One vector is turned by the same rotation once a tick. Each row is the vector after some number of ticks, and that number follows the row.
The counts run from 0 to 504.
[-0.94  1.19  0.27 -1.06  2.76  0.93 -2.41 -0.91 -1.80 -1.72 -0.66  0.48
  0.41  2.39 -3.47  0.20  1.08  4.77 -1.26  0.27 -0.54 -2.15 -2.56 -1.64
 -3.19  0.24 -1.15 -3.08 -0.75  1.63 -1.01 -0.47 -3.83  0.60 -2.09 -1.33
 -1.75  1.89 -2.29 -0.67 -3.25  4.92  1.01 -1.73  3.30 -0.01  1.37 -0.04
  0.65  1.89 -2.54 -0.34 -1.37  3.70 -4.59]  83
[-1.01 -0.60  0.34  1.67 -0.07 -3.42 -0.47 -1.77  2.19 -3.10 -0.96 -0.06
  0.20  5.39  0.99  1.76  3.65  1.57 -1.07  0.76  3.26  0.25 -0.80 -1.88
  1.88 -2.63 -0.96  2.34  0.96 -1.02  1.37  1.16 -1.09  1.30  0.12 -2.09
  4.05  0.64  0.67  0.74 -3.90 -0.29  0.37  2.53 -1.23  4.11  1.56  3.87
  4.69 -2.62 -1.05  0.62  0.03 -0.30  2.57]  162
[-2.04  1.09  0.60 -0.28  2.21  1.50 -3.17 -4.43 -4.44 -4.32  0.34  1.44
  1.63  3.28 -2.18  0.83  1.68  0.86  2.20 -1.01  1.34 -1.26 -0.82  0.58
 -0.72 -1.64 -0.18  0.05  1.03 -0.80 -4.18 -1.53 -2.59  1.37  0.85 -0.15
  3.36  2.30 -1.13  2.29  0.61  5.14  0.42 -0.94  1.97  0.47 -1.67 -1.76
  3.07 -1.85 -0.38 -2.69  1.62 -0.29 -3.13]  230
[ 2.02  5.55 -1.47  2.45  1.83  4.26 -4.18 -2.68 -0.81 -2.20 -2.17  4.29
 -2.38 -3.20  1.58  0.56  0.82 -0.93 -0.54 -1.00 -4.01  3.38  0.21  0.56
 -1.19  0.20 -2.46  1.49  0.41  1.34 -2.16  0.56  2.03 -3.00 -0.87 -0.59
  0.37  0.67  0.58  2.35  0.61  2.64 -1.72 -2.90 -0.84  2.03 -1.80  0.02
  0.48 -2.28  1.68 -3.16 -1.36  0.21 -0.96]  402
[-1.34  1.32  0.42 -0.17 -0.67  2.72  0.21  0.60 -3.33 -1.39  0.66 -1.54
  1.62  0.34 -0.38 -1.82  3.75  0.47  1.42 -2.24  4.55 -1.75  2.30 -0.27
  2.78 -1.50 -0.85  1.14  1.72 -3.09 -2.12 -2.07  3.09  1.14  5.72  0.03
 -1.72  1.25  0.79  4.02  1.19 -1.30 -3.00  3.51  0.37  2.09  0.41  0.30
  3.63 -1.00  0.92 -2.02 -0.02 -1.25 -1.60]  432
[-1.35  1.53  1.90 -3.63  2.78  0.55 -2.46 -1.38 -3.71 -1.35  2.32  2.22
  2.60 -0.17 -0.13 -2.87  2.49 -0.66 -0.22 -2.75 -2.21 -1.73 -2.00  0.88
 -1.33 -0.06 -0.97 -1.02 -0.19 -0.58 -5.56 -2.60 -1.97 -2.94  1.38  0.75
 -2.16  0.34 -1.97  0.92  2.67  4.15  0.86 -2.57  0.92 -1.69 -0.31 -2.85
 -0.19  0.96  0.00 -2.27  2.89  0.37 -4.38]  42
[ 1.42  4.69 -2.69  2.00 -0.55  2.56 -0.23  1.95 -0.96 -1.99 -1.53 -0.23
  1.46 -6.10  0.35  0.70  0.95 -0.32  2.29 -2.31 -3.36  1.78  0.32 -0.84
  1.96 -2.18 -0.72 -0.58 -0.34 -0.80 -0.12  1.38  5.01 -1.46  1.39 -1.56
 -2.02 -0.37  0.65  3.51 -0.85 -1.43 -4.22 -0.61 -2.06  2.75 -0.79  0.86
  1.97 -1.00  0.58  1.26 -2.27 -0.16  1.36]  176
[ 0.82  2.52 -2.18  2.06 -0.25  0.35 -0.99  3.04 -0.05  0.63 -2.14 -0.90
 -1.29 -0.26 -1.55 -2.58 -0.17 -5.35  1.91  1.07 -3.76  0.77 -1.82 -0.03
 -0.18 -2.80 -0.12  0.35 -0.80  2.66  1.51  0.55  1.64 -4.41 -1.60 -0.44
 -3.81 -0.45 -1.67  0.41 -1.56  1.00 -3.27 -3.75 -2.92  2.48  0.67 -3.22
  1.38 -2.13 -1.99 -1.38 -0.09 -1.93  1.11]  340
[-2.90 -1.06  0.36  0.29  2.04 -4.25 -1.58 -2.27  2.85 -4.31 -0.31  2.13
  1.56  3.76  1.18  4.22  1.57  1.64 -0.75  1.12 -0.91  2.02 -0.63 -0.35
 -0.84 -1.00 -0.62 -0.02 -0.62  0.37 -0.96  1.75 -4.18 -0.07 -2.32 -1.23
  5.86  0.17 -0.55 -1.70 -0.23  0.06  2.91 -1.01 -2.44  2.34 -0.02  3.00
  0.41 -1.43 -1.13  2.94  2.25  0.84  2.82]  166
[-2.28 -0.46 -0.62 -3.14  0.18 -2.85  1.60  1.86  2.60  0.63  1.39 -0.69
  0.31  3.49 -2.79 -2.51  2.01  0.78 -2.47 -1.16  1.17 -2.58 -1.76  0.25
 -1.85 -1.59 -0.31 -2.46 -1.65 -0.77 -0.39 -1.50 -3.85  0.95 -1.97 -0.38
 -0.56 -0.96 -3.54 -1.61 -0.63  2.11  2.62  0.79  2.09 -2.71  0.20 -0.26
 -1.44  5.13 -5.39  1.81  0.78  4.56 -1.41]  291
[-2.04 -1.46  0.51 -2.48  0.26 -1.60  1.38  0.20  2.39  0.94  2.29 -0.22
  1.35  0.22 -0.15 -2.50  2.92  2.57 -2.16 -0.44  3.34 -2.06  2.01  0.69
  0.81  1.21 -1.12 -1.78  0.68 -1.13 -0.73 -1.95 -0.31  2.78  1.83  0.69
 -2.50 -1.99 -0.66 -0.32  0.18 -1.18  1.58  4.71  2.42 -3.49 -0.85  2.62
 -1.48  5.51 -1.99  3.06 -0.36  3.33 -2.35]  266
[ 0.87 -1.00  3.25 -1.59  0.40  2.95 -0.54  4.46 -1.29  0.93  1.82 -1.61
 -0.11  0.21  1.08 -1.86  3.34  1.04  0.78 -1.46  3.89 -2.83  4.36  0.78
  0.26  0.10  1.66 -0.65  1.21 -1.99 -1.22 -3.48  2.91  2.29  3.43  4.41
 -2.74  0.29  2.93  0.22  0.07 -2.35  0.15  3.67  0.20 -2.83  4.89  0.59
 -1.00 -0.28  0.32 -1.27 -2.56 -0.32 -1.81]  55
[-0.27  1.70  0.33  0.03  1.79  3.03 -3.15  0.31 -3.88  0.07 -0.20  0.74
 -2.02 -1.63 -0.66 -0.70 -0.11 -3.53  2.39  1.25 -1.25 -3.13  2.28  3.04
 -1.42  0.00  1.81 -1.80  0.57  0.54 -1.66 -1.21  2.77 -0.57  1.93  2.96
 -2.50  1.37 -0.14 -0.43  2.31  0.62  1.94 -3.41 -0.15 -1.92  1.17 -3.85
 -1.83 -2.56  0.06 -4.63  1.15 -2.52 -2.30]  256
[ 0.25  2.69 -2.72  0.97 -1.46  0.11 -0.07  5.84  4.73  2.32 -2.90  0.79
 -2.16 -2.02 -1.90 -2.61 -0.31 -5.44 -0.18  0.31 -5.21  0.84 -0.78  0.83
 -1.38 -2.52 -0.18 -0.45 -2.47  1.69  2.24  0.23  1.72 -2.10 -2.04  0.37
 -3.58 -0.90 -2.29  1.07 -1.67  0.13 -1.01 -2.93 -1.43 -0.54  1.00 -2.48
 -0.26  0.09 -1.98  0.94 -1.42 -0.25  1.48]  131
[-1.56  0.31 -2.25  2.67 -0.97  0.04  1.22  2.41 -2.18 -1.16 -1.76 -2.35
  2.18 -2.85  0.16  0.55 -1.29 -3.21  3.42  2.41 -2.02  0.69 -0.67  1.45
  3.29 -2.45  1.20 -1.70 -0.34  0.20  0.58  1.68  2.93 -1.38 -0.34 -0.12
 -3.87 -1.26  0.66  0.16 -1.10 -2.82 -2.76 -1.84 -5.06  1.82  2.55 -0.90
  0.74 -1.41 -0.27  0.96 -0.20 -3.08  2.55]  344
[-0.82  1.64  1.92 -1.27  4.51  1.56 -3.22 -4.45 -3.63 -1.49  1.05  2.97
  0.40  2.03  0.88 -2.04  2.18  2.13 -2.03 -0.46 -0.49 -1.07 -2.61  0.48
 -1.31  1.03 -3.35 -0.36  2.87  1.30 -4.30 -1.60 -2.14 -0.76  0.84 -0.05
 -0.26  0.28 -2.30  1.08  0.72  4.76  0.37 -1.03  0.88  0.54  0.39  1.46
 -0.56  1.86 -0.71 -2.83  1.51  1.66 -4.50]  41
[ 1.09  2.66 -2.26 -0.23 -1.56  1.65  0.60  4.50  4.11 -0.08 -0.97 -0.53
  1.27 -3.30  0.14 -1.39  2.93 -3.72  0.36 -3.45 -1.52  2.09  1.30  0.48
  2.95 -2.01 -0.45  1.98 -0.68 -1.49  1.32 -0.46  4.79 -2.25  1.70 -1.30
 -1.27 -0.72  0.11  3.59  0.53 -2.93 -3.73  0.80 -2.02  0.90 -1.15  0.32
  0.40 -1.03 -0.12  0.23 -2.51 -0.59  2.47]  177
[ 1.45  1.11  0.76  0.08  0.77  3.22 -0.04 -2.01 -1.08  1.01 -1.08  1.30
 -3.44 -1.11 -0.29  0.27  1.38  3.72  0.35  2.13  2.99 -2.99  4.58  1.47
  0.03  2.97 -0.45 -1.77  3.66 -1.24  1.08  0.11  2.56  3.86  2.22  0.83
 -3.50  0.50  1.08  1.06 -3.01 -1.13 -0.11  4.55  1.96 -0.87  2.17  2.68
  0.04  1.46  1.23 -1.12 -3.43  1.55 -2.34]  263
[-1.39  0.45  1.35 -2.60  1.04  0.40 -1.53 -1.49  1.91  0.72  0.37  2.72
 -2.95  3.41 -0.99 -1.48  2.59  4.06 -2.56 -0.69  2.06 -2.09  0.73 -0.83
 -3.04  0.36 -1.36 -1.48  0.33 -0.31 -0.81 -2.27 -3.35  1.93 -0.70 -0.27
  0.51  0.57 -2.00  0.54 -0.43  2.78  3.45  1.71  5.31 -1.87 -1.43  0.95
  0.07  2.22 -2.49 -0.90 -0.09  4.70 -3.04]  61
[-1.64  0.85  0.78 -0.58  0.57 -1.43 -1.57 -3.35 -2.97 -4.33  1.93 -0.63
  4.85  2.01  1.23  0.58  4.03  2.90  0.69 -1.85  2.03 -0.30 -3.25 -0.52
  2.83 -1.44 -1.63  0.67  0.94 -2.38 -4.74 -0.98 -1.29 -0.18  2.65 -1.55
  1.95  1.51  0.44  2.18  0.33  1.45 -1.80  1.13 -1.23  2.62 -1.18  2.59
  3.23 -0.61  0.49 -0.54  0.45 -0.20 -0.48]  205
[-0.37  0.48  0.59 -0.30  1.11 -2.83 -2.30  1.53  5.04 -3.71  1.95  1.53
  1.76  1.58  1.64  3.10  2.86  1.86 -2.31 -2.82 -0.96  2.01 -0.61 -1.10
 -1.39 -0.86  0.40  0.17 -1.01  0.19 -1.34  0.40 -2.09 -0.89 -1.84  0.07
  6.58 -1.35  0.08 -1.10  0.07 -0.36  2.29 -0.90 -1.00 -0.15 -0.68  2.04
 -0.89  0.23 -1.90  3.88  1.51  2.52  3.46]  375
[-0.65 -1.51  1.85  0.39 -1.73 -2.67  2.34  4.75  1.45 -0.15  0.81 -4.35
  2.14  1.66  0.50 -0.88  1.19 -0.80  1.72  1.10  2.15 -2.03  0.46  0.11
  1.57 -1.69  2.61 -1.32  0.76 -0.31 -0.09 -1.45  1.38 -0.41  1.10  1.08
 -3.44 -0.94  2.24 -2.06 -3.23 -3.39 -0.40  0.91 -3.60  0.96  4.90 -0.11
  1.01  0.68 -2.03  1.99 -0.69 -3.54  1.75]  118
[ 1.75  1.22  0.98 -0.37  1.60 -1.39 -1.65  3.50  0.58 -0.81  0.29 -0.74
  1.08  1.34  0.49  0.56  1.79  1.35 -0.33 -0.33 -4.39  0.01 -3.98 -0.79
 -2.80 -1.27  0.71 -1.38 -0.46  3.32 -2.97 -0.31 -2.01 -4.01 -2.16  1.45
 -2.09 -0.23 -0.54 -3.95 -0.90  1.68  2.58 -5.10 -3.11  1.77  4.92 -1.78
 -2.40  0.05 -2.46  1.28  0.04 -0.03 -0.03]  126
[-1.25  0.82  2.85 -2.84  2.73  1.07 -1.96 -1.70 -3.84 -1.93  2.27 -0.30
  3.03  0.47 -0.75  0.27  3.38  7.19 -0.15 -0.67  2.94 -3.05  0.56 -1.54
  0.42  1.42  0.25 -3.80  1.17 -1.08 -2.50 -1.52 -1.64  2.86  1.95 -0.01
 -1.48  1.07  1.28 -0.35 -0.92  1.09  0.46  1.81  0.92 -0.63  3.58  3.04
 -0.10  2.65 -0.16 -0.73 -0.72  3.22 -3.83]  58
[-1.00  1.73  0.95 -0.75  1.63  1.10 -4.72  1.18 -0.46 -4.35  0.92  0.78
  4.00 -0.12  1.51  3.02  2.29 -0.80  1.65 -2.89 -2.95  1.19 -1.81 -0.08
 -1.18 -2.70  1.35 -0.61 -0.38  0.75 -4.25 -0.37 -1.72 -3.13  0.64  1.69
  4.55  0.45  0.71 -0.84  3.25  1.07  1.77 -5.18 -2.54  0.48  0.70 -2.04
 -1.47 -2.85 -0.29  0.49  2.80 -2.49  0.70]  189
[-2.11 -1.41  0.77 -0.10 -1.88 -4.75  2.04  3.28  5.79 -0.03 -0.28 -1.85
 -1.35  4.53  0.10 -0.55  2.14 -0.67 -1.67  2.25  3.16 -0.86  0.65  0.30
  1.70 -3.02  1.33  2.07  0.17 -1.04  2.76 -0.97 -0.65  0.73 -0.60 -0.30
  0.58 -0.66  0.35 -1.30 -2.42 -2.98  1.59  2.93 -2.46  1.54  2.60  2.23
  1.19 -0.70 -2.73  3.17  0.25 -2.42  3.35]  140
[ 1.64  1.29  0.83 -0.55  1.68 -0.36 -0.45  5.57  1.24 -2.57 -0.47 -2.11
  2.02  2.38 -1.85  1.85  3.42  5.93 -0.80 -0.79  0.09 -1.03 -2.51 -3.64
 -0.36 -1.51  0.99 -0.73 -0.17  1.31 -0.89  1.01 -0.58 -0.13 -2.04  0.05
 -1.04  2.24  1.09  0.35 -5.25  1.55  0.01  0.19 -0.95  3.22  5.17  1.31
  1.56  0.19 -2.45  1.26 -2.98  1.19 -0.47]  331
[-0.67  1.86 -1.73  1.27 -1.60  2.42  0.76  0.12 -2.66 -1.50 -0.03 -0.76
  1.93 -5.05  0.34 -1.00  1.70 -2.74  3.23 -1.96 -1.01  1.00  0.97  0.48
  3.08 -1.72 -1.68 -0.61 -0.16 -1.54 -2.53 -0.16  5.31 -1.55  3.52 -1.88
 -1.34 -0.99  0.19  3.48  2.41 -1.73 -4.99  1.03 -1.26  0.92 -2.74 -0.71
  3.10 -1.82  1.78 -0.98 -0.25 -0.87  0.22]  407
